(in the rows, 128 means zero)
One turn moves every row onto another: examples first, then more rows asked
dunob: [123 140 127 131 106 153 130 135 128 125 138 149 159 127 153 129 121 113
 104 104 108 133 141 133 106]
tenan: [157 126 122  82 142 133 138 137 136 110 117 120 137 129 127  82 119 132
 101 111 118 125 162 136 136]
soz: [125 125 115  99 104 107 123 150 138 161 151 127 176 136 144 118 118 131
  99  97 115 108 160 149 159]
rak: [120 126 113 121 127 134 109 141 115 115 139 137 143 132 133  53 129 136
 117 103 104 118 159 126 138]
bomi: [137 127 107  85 131 133 107 142 126 143 130 145 122 130 149 122 128 145
 117 102 145 108 116 131 129]
tiz: [121 122 119  87 120 124 144 139 138 135 134 146 132 139 114 148 134  91
 116 107 120 114 134 124 126]
Vaf: [141 133 118  89 125 149 147 144 125 113 133 103 143 117 140 135 139 131
 103 104  91 136 143 133 136]
tora: [112 141 141 120 117 144 113 164 114 155 156 163 151 134 140 116 132 131
 126  92 130  87 147 132 134]
vel: [126 125 106 115  98 134 133 152 155 125 124 136 126 146 129  85 133 118
  99  87 120 123 173 142 120]
Pabe: [121 100 140  77 143 117 141 126 116 140 148 141 167 142 135 116 107 147
 131  93  97 100 150 124 143]
mov: [135 124 105  87 104 133 121 148 129 137 140 132 126 139 106 130 148 114
  91 114 133 131 151 114 121]
sufu: [132 150 105 147 107 149 131 141 148 141 133 146 142 140 112 121 127 150
 118  80 111 125 154 139 126]
darum: [128 121 111  59 133 146 131 146 138 137 144 144 125 130 120 119 134 132
 105  95  66 111 156 125 139]
piv: [107 121 104 131 111 143 129 139 121 128 119 176 134 117 142 124 128 137
 116 109  84 101 144 123 114]
Mun: [130 119 117 108 104 147 121 140 142 100 136 144 125 130  90  81 126 131
 111  88 121 102 145 128 129]
dofo: [127 133 120  86 107 146 152 141 136 123 134 143 142 127  87 138 125 151
 110  89  90  96 163 141 131]
bera: [130  93 109  83 136 119 151 124 119 140 143 120 153 148 128  93 132 152
 119 105 114 116 149 123 164]
Binu: [127 146 121 109 134 130 161 147  95 113 135 143 160 123 143 118 133 146
 117 108  98  95 137 153 159]
Zon: [103  97 138 106 115 126 126 128 126 141 138 131 146 120  95 105 131 133
 112  90 115 126 126 108 142]
dez: [135 134 128 131 141 121 154 139 122 140 153 145 137 133 120  93 126 155
 138  84 108  97 138 154 152]
lom: [133 117 110 114 137 129 126 144 106 156 133 145 132 129 137  86 128 159
 118 105  64 111 142 135 141]
ratig: [105 141 120 124 120 122 141 136 106 164 140 162 153 150 104 125 129 138
 124  88 109  90 144 120 146]
giru: [134 122 121 102 111 119 154 144 125 102 132 126 163 139 133  85 120 113
  85  93 106 115 152 151 150]
Geb: [115 107 136  78 135 141 133 150  99 148 142 133 136 125 130 134 127 145
 124 123  93  87 136 122 124]
gudi: [120 126 118 104 114 132 148 144 130 128 138 141 154 131 148 171 130 127
 127  97 126 115 160 127 136]
Lebob: [128 117 119 143 118 138 111 147 115 158 140 138 155 130 149  96 129 148
 107  95 141  95 162 124 126]
pura: [144 118 107 101 127 132 111 150 134 114 121 170 137 132 160  81 113 141
 101 112 110  99 154 133 133]

dofo turns into piv
Mun turns into pura
lom turns into Vaf
Where do these go?
vel turns into rak
Geb turns into gudi
mov turns into Lebob
tiz turns into tora
Zon turns into bomi
dunob turns into dez

One turn moves every row onto another: examples first, then more rows asked
Fep: [127 129 129 126 124 128 117 150 140 111 108 119 135 142 173 118 122 126
 121 148 127 119  98 128 120 105 135 142 102 170 135 125 115 138 150 112
 133 132 127  97 111 124 115 136 144 150 132 119 153 163 127 128  90 126
 129 147 143 169 121 107 143 137 103 120 109 105  93 145 107 166 139 123
 132]
tele: [130 145 135 114 129 171 113 143 141 104 123 115 129 144 150 109 122 132
 118 117 119 131 114 145 136 137 127 162 114 112 158 119 115 137 133 110
 114 121 159 122 116 126 121 137 113 144 121 138 139 165 130  85 172 112
 147 162 153  74 123 116 144 112 150 129 105 141 103 100 130 164  92 126
 137]
Gane: [107 127 138 160 153 131 109 125 138  94 131 124 116 147 149 117 126 118
  98 130 133 134 108 119 137 136 138 118 106  82 135 142 111 119 150 117
 127 133 188 106 117 131 116 140  80 154 105 144 164 169 133 104 148 119
 151 167 127 150 101  99 136 114  89 127 103 126 105 114  95 152  80 117
 122]
natus: [128 125 135 124 124 125 110 151 138 108 112 118 131 140 173 119 126 120
 119 144 131 121  97 128 121 112 129 147 104 171 136 124 112 133 153 113
 131 133 126 100 112 123 113 137 149 153 130 121 149 160 123 126  87 126
 127 152 145 170 119 105 142 139 105 118 108 104  92 143 110 159 144 116
 132]
Muno: [117 136 135 110 132 162 102 138 134  89 125 124 120 145 158 110 126 119
 108 110 138 113 118 128 134 147 138 151 109 108 156 129  91 132 144 122
 123 120 154 115 113 136 128 139 118 147 124 131 149 162 121  74 168 112
 139 166 129  79 121 108 137 126 162 128 107 131  99  96 115 161 106 126
 119]
rol: [107 117 154 153 145 119 100 129 144  89 129 132 111 148 148 123 121 112
  99 121 137 142 102 121 132 133 129 119 107  76 136 126 109 115 151 111
 129 132 183 104 113 133 113 141  74 155 107 146 149 161 118 102 141 117
 151 170 126 142 100 106 144 114  91 114 102 123  98 106  89 158  88 118
 118]
tud: [123 183 142 154 157 139 121 158 139 113 117 123 128 145 139 126 104 114
 114  97 130 145 100 132 146 128 130 133 104 127 144 137  67 134 147 111
 137 127 132  81 109 137 124 137 128 134  86 128 145 164 163 115 101 114
  90 146 139 133 102 121 142 111  81 142 103 102 105 142 103 148 136 120
 119]
kis: [120 138 127 130 159 120  94 145 141 113 125 122 119 135 172 112 109 145
 117 101 130 135  96 157  86 108 122 114 106 117 131 128  94 136 150 114
 122 121 148 136  92 125 119 149 103 133  75 140 147 157 142 132 151 126
 144 157 140 105 109  94 133 108 160 130  93 130  98 145 120 155 184 129
 138]
Takol: [120 158 120 135 154 127  98 143 132 122 123 123 135 138 171 109 117 143
 114 111 128 126 104 152  84 114 127 107 108 108 139 133  94 136 152 112
 124 123 157 142  99 122 119 144 109 125  79 134 155 165 146 129 143 124
 144 157 145 106 109 100 131 105 152 133  99 143 101 158 120 159 182 121
 134]
rep: [123 171 158 145 142 124 112 159 149 112 121 124 120 142 137 126  94 111
 119  90 138 157  92 139 139 129 120 132 107 121 137 120  68 133 141 107
 137 119 121  86 108 135 120 137 121 134  83 135 128 150 146 117 105 113
  92 151 147 134 104 125 154 119  91 126 104  89  97 132 101 154 145 118
 120]
riza: [120 179 143 154 151 139 130 150 147 115 113 116 126 149 140 126  87 119
 125 100 127 150  96 136 146 118 138 127 101 128 140 128  71 143 139 106
 140 117 129  80 106 133 128 136 112 130  88 130 146 157 162 121 104 116
  95 137 143 129 104 126 142 120  90 138 106  90 106 140  98 158 132 126
 120]
voger: [120 145 129 132 160 124 100 149 136 117 118 129 135 141 173 121 109 147
 114 107 124 137  97 155  88 103 123 109 105 115 139 124  90 137 160 112
 127 127 157 130  89 127 123 143  94 130  79 133 149 162 139 122 133 122
 147 155 137  98 109 102 130 100 156 123  97 136  99 154 109 163 184 135
 130]
ramap: [126 132 154 156 144 122 110 145 147  67 119 131 109 148 128 131 101 125
 114 125 129 156 104 137 129 115 122 125  98 107 118 118 135 123 156 117
 126 126 146  71  99 127 128 141 172 144  74 130 137 155 152 133 128 120
 144 164 129 156 111 107 136 146 139 126  99 102 102 166 109 161 126 129
 129]
vigok: [125 149 155 162 138 130 116 148 141  71 114 136 129 155 128 137 105 129
 111 132 126 154 103 130 128 111 127 117  98  98 129 122 137 127 160 117
 128 130 162  68  99 128 131 136 165 139  84 121 137 160 154 127 110 116
 152 161 129 149 113 114 133 138 134 123 104 113 103 178 100 171 126 130
 118]
Seloz: [117 147 133 129 148 122  99 144 140 116 120 127 135 142 170 116 107 146
 116 108 126 138  98 154  87 105 124 107 104 109 137 120  92 140 151 113
 128 121 155 138  92 123 122 145  94 129  80 137 146 159 140 128 131 123
 149 154 140  98 109 102 133 103 158 123  95 132  99 150 108 167 186 130
 129]
vugob: [125 156 148 152 136 130 115 143 141  77 122 131 113 153 123 131 112 132
 107 127 128 144 116 145 133 125 124 129 100  99 127 124 134 122 155 127
 129 135 161  80 108 125 124 142 182 139  78 130 139 158 165 136 117 122
 147 169 126 154 111 103 127 127 130 134  99 116 108 175 108 156 124 119
 119]
Pozo: [122 168 146 148 156 129 113 152 147 108 124 122 105 143 139 125 101 111
 113  88 139 148 100 141 144 131 123 139 105 128 135 129  67 130 143 113
 138 124 120  86 106 134 121 140 131 140  82 137 141 155 157 118 111 118
  88 149 137 138 102 117 147 118  88 138 103  92 101 129 105 141 141 117
 124]
Rikob: [115 127 145 159 149 134 115 130 146 101 122 122 121 151 145 123 116 123
 110 133 119 148  99 132 140 124 132 126 109  85 139 126 126 122 146 106
 124 130 187 105 115 129 117 139  66 152 103 150 150 166 131 107 141 114
 159 164 140 142 102 110 144 105  82 120 102 130 106 114 100 162  74 123
 128]
Dezal: [120 187 150 148 131 129 117 155 146 122 119 118 125 146 130 115  99 106
 119  96 139 149  98 135 134 137 126 125 109 111 143 123  76 134 132 105
 134 117 128  98 117 127 122 133 126 130  87 134 136 154 153 125 109 116
  94 146 154 136 106 123 154 118  87 134 107  91 101 139 103 154 137 107
 115]
kugu: [120 140 122 133 161 125 104 139 141 112 123 118 121 137 173 115 107 148
 116 105 128 134 102 158  92 107 126 111 103 118 130 128  92 137 149 114
 123 122 150 136  91 123 119 149 101 132  74 140 154 156 147 134 147 126
 145 156 137 106 109  95 128 107 161 133  92 128 101 148 115 156 180 133
 136]
kas: [114 128 150 153 142 123 103 135 146 101 132 121 110 147 141 116 129 118
 101 128 131 146 106 135 132 141 125 129 113  76 136 128 124 115 143 109
 122 133 184 117 121 126 107 140  83 152 102 154 145 164 128 113 150 114
 155 172 146 147 101 106 148 106  82 121  99 132 101 110 109 152  82 109
 129]
zatap: [125 136 138 106 107 125 118 142 149 113 115 117 121 148 164 122 119 134
 123 140 129 122 112 149 130 110 129 150 101 163 134 111 113 134 148 114
 137 138 126 110 119 118 108 139 146 150 126 133 145 148 132 142  78 128
 136 159 134 160 114 101 137 119 103 114 104 105  97 137 101 159 139 116
 122]
sigu: [115 113 147 156 160 127 107 130 148  90 130 125 101 147 147 122 121 122
 105 123 127 148 105 136 141 130 123 137 107  91 132 130 119 116 152 110
 122 137 179 104 110 131 110 145  77 158  97 156 149 162 131 106 149 116
 152 170 132 146 101 101 142 106  86 123  97 130 100 104 105 149  78 123
 133]
pumod: [127 132 137 123 118 123 112 150 141 109 111 118 137 141 170 118 123 119
 120 147 133 120  96 126 118 111 131 140 104 165 137 120 116 133 149 108
 131 132 126 102 114 122 112 137 147 147 134 124 149 160 123 130  90 127
 128 148 148 171 119 110 146 138 106 118 110 102  94 144 111 165 141 116
 132]
Mupe: [107 116 144 159 141 124 106 123 150  91 127 118 106 143 148 114 113 114
 108 130 135 141 102 126 133 134 138 116 107  81 129 130 117 121 139 109
 124 123 177 108 118 129 119 142  72 150 102 153 158 159 128 113 158 118
 150 163 136 151 102 101 144 123  96 122 105 112 105 105  99 157  78 119
 127]
sufub: [122 152 159 150 127 123 117 145 148  78 115 135 123 155 122 137 100 130
 111 129 129 157 107 139 133 113 123 122  99  91 127 110 139 125 154 118
 127 130 161  78 105 124 123 138 164 139  80 131 129 152 154 133 105 119
 153 167 126 146 111 114 135 128 135 116  99 111 102 174  98 169 126 128
 114]
Busu: [122 142 149 153 139 128 122 138 153  72 118 126 108 152 123 130  95 135
 117 129 125 154 107 146 135 112 126 126  96 106 118 116 140 128 149 120
 126 124 151  76 104 123 128 144 167 139  73 137 138 151 164 145 123 122
 151 163 125 151 112 105 131 135 138 131  99 102 109 168 107 162 120 132
 126]
savum: [128 135 143 111 133 161 104 146 143  97 125 124 122 146 153 114 121 129
 117 108 124 137 111 145 138 136 122 165 112 113 153 115 113 131 140 110
 116 119 152 119 111 130 120 141 112 150 117 140 131 157 122  83 167 112
 144 168 148  75 122 117 148 113 155 123 101 138  96  94 129 163  99 129
 136]
Rami: [123 141 132 111 113 131 122 141 146 113 115 119 124 150 165 124 122 137
 118 141 125 118 113 146 134 106 135 149 102 163 138 117 111 136 151 118
 137 139 130 108 118 120 110 139 146 149 127 132 150 152 137 138  75 127
 133 154 131 164 115  99 131 114 101 119 102 109 100 140 100 158 138 119
 121]
nafe: [132 151 163 125 126 145 118 158 145 106 118 127 131 152 168 130  91 129
 111 139 132 149 108 136  91 128 114 163 105 108 147 115  98 137 135 109
 135 116 156 114  99 106 135 145 117 131 127 135 144 155 107 123 142 111
 162 157 133 117 113 127 138 111 157 115 101 141 103  55 100 174 129 118
 121]
zavul: [129 168 143 135 125 152 124 158 132 117 115 119 137 147 168 118 105 123
 109 147 132 133 116 129  90 140 121 157 108 104 152 131  98 139 130 113
 130 118 167 123 105 102 137 141 129 124 129 128 159 169 116 130 152 116
 158 152 146 122 116 125 133 115 150 127 108 148 109  63 107 165 125 105
 123]
Peri: [129 138 152 127 146 142 112 157 141 101 127 123 111 145 171 125 102 124
 104 132 137 139 112 137  92 140 108 170 105 121 139 129  91 132 137 119
 130 121 148 112  93 107 132 153 134 138 119 137 152 160 113 121 159 115
 153 161 129 125 114 113 135 119 158 129  96 142 105  47 112 153 130 112
 128]
zek: [121 179 141 155 143 136 126 149 149 118 119 108 120 142 134 113  93 115
 125 102 133 149  93 137 139 127 132 128 104 126 137 126  77 140 128 105
 132 112 125  91 112 128 126 134 122 131  83 138 142 158 162 133 120 118
  91 138 154 137 107 122 148 125  88 143 108  83 107 137 109 152 128 116
 129]
lutiv: [131 160 145 129 145 152 119 161 127 110 125 132 128 154 172 130 114 129
  97 138 131 135 122 133 100 141 113 172 105 114 152 140  87 131 146 123
 135 131 162 113  97 107 132 144 136 135 126 127 155 170 122 115 139 114
 156 160 123 123 113 115 125 100 145 133  99 165 104  59 104 156 131 110
 120]
godu: [116 140 138 110 119 161 104 136 141  93 121 124 130 144 155 108 118 120
 112 114 139 121 111 127 130 141 139 144 113 102 156 118  98 138 136 116
 122 116 156 120 115 132 128 136 110 144 128 132 144 158 118  78 163 114
 144 162 137  75 121 114 141 130 166 119 112 123  98  99 112 171 104 125
 119]
buga: [124 139 131 111 106 130 125 137 148 114 111 115 122 148 164 118 117 135
 125 143 126 123 112 148 131 106 135 146 101 164 134 113 117 136 143 116
 133 135 129 111 121 117 112 137 145 147 127 136 148 149 138 145  80 127
 133 153 136 162 116 102 133 121 101 121 105 104 101 139 102 161 135 117
 124]
zumam: [130 147 147 134 149 157 130 157 135 105 113 131 135 153 175 135  95 136
 110 142 124 141 111 128 101 122 121 161  99 124 151 128  89 140 146 113
 138 121 165 100  86 110 142 145 113 130 130 126 157 166 117 114 140 112
 159 146 121 116 112 123 128 114 153 125  99 147 106  59  96 171 124 130
 124]
zelab: [127 143 137 116 140 171 110 146 137 101 122 126 132 148 154 116 125 132
 115 114 115 130 113 142 143 132 129 164 111 120 161 119 109 136 146 112
 119 126 159 115 108 133 124 141 109 147 122 131 138 165 130  77 159 110
 149 161 144  69 122 118 142 108 149 125 103 145  99 102 126 167  96 132
 132]
Tapi: [117 156 125 130 155 123  96 146 133 117 126 125 129 137 171 111 122 141
 111 105 131 126 105 155  87 117 124 112 108 109 137 134  91 135 153 116
 124 126 155 142  98 124 115 145 111 132  79 135 154 161 145 128 141 123
 143 161 139 105 110  95 128  99 155 133  96 140  99 154 113 155 184 122
 130]
sol: [129 149 139 139 143 159 133 150 141 109 116 113 117 150 172 118  93 136
 115 145 124 135 116 138 101 130 121 167  99 127 142 131  96 142 130 115
 135 118 158 116  98 104 141 147 123 129 123 137 166 164 130 134 162 119
 156 148 130 123 112 117 127 116 156 137  99 141 117  52 110 160 115 120
 132]
fineg: [123 152 147 159 134 127 115 147 139  77 120 128 121 149 122 126 114 121
 110 137 130 145 107 132 122 123 125 117 104  96 126 126 140 125 150 119
 124 127 159  81 109 125 124 137 178 137  78 129 142 164 156 138 127 123
 146 165 136 158 111 107 134 141 132 133 104 112 106 178 113 160 125 115
 125]
gaz: [118 135 131 117 130 168 112 133 141  90 120 121 122 147 160 110 115 127
 115 117 132 119 114 128 136 137 145 146 105 109 153 124  97 143 138 116
 121 117 157 113 113 131 130 138 109 144 126 130 154 160 126  81 171 113
 142 156 132  76 120 109 135 132 166 129 107 122 102  96 112 168 100 133
 123]

Takol turns into kugu
sol turns into zumam
natus turns into zatap
Where do these go?
Mupe turns into Rikob
Busu turns into vigok
godu turns into tele
Dezal turns into zek

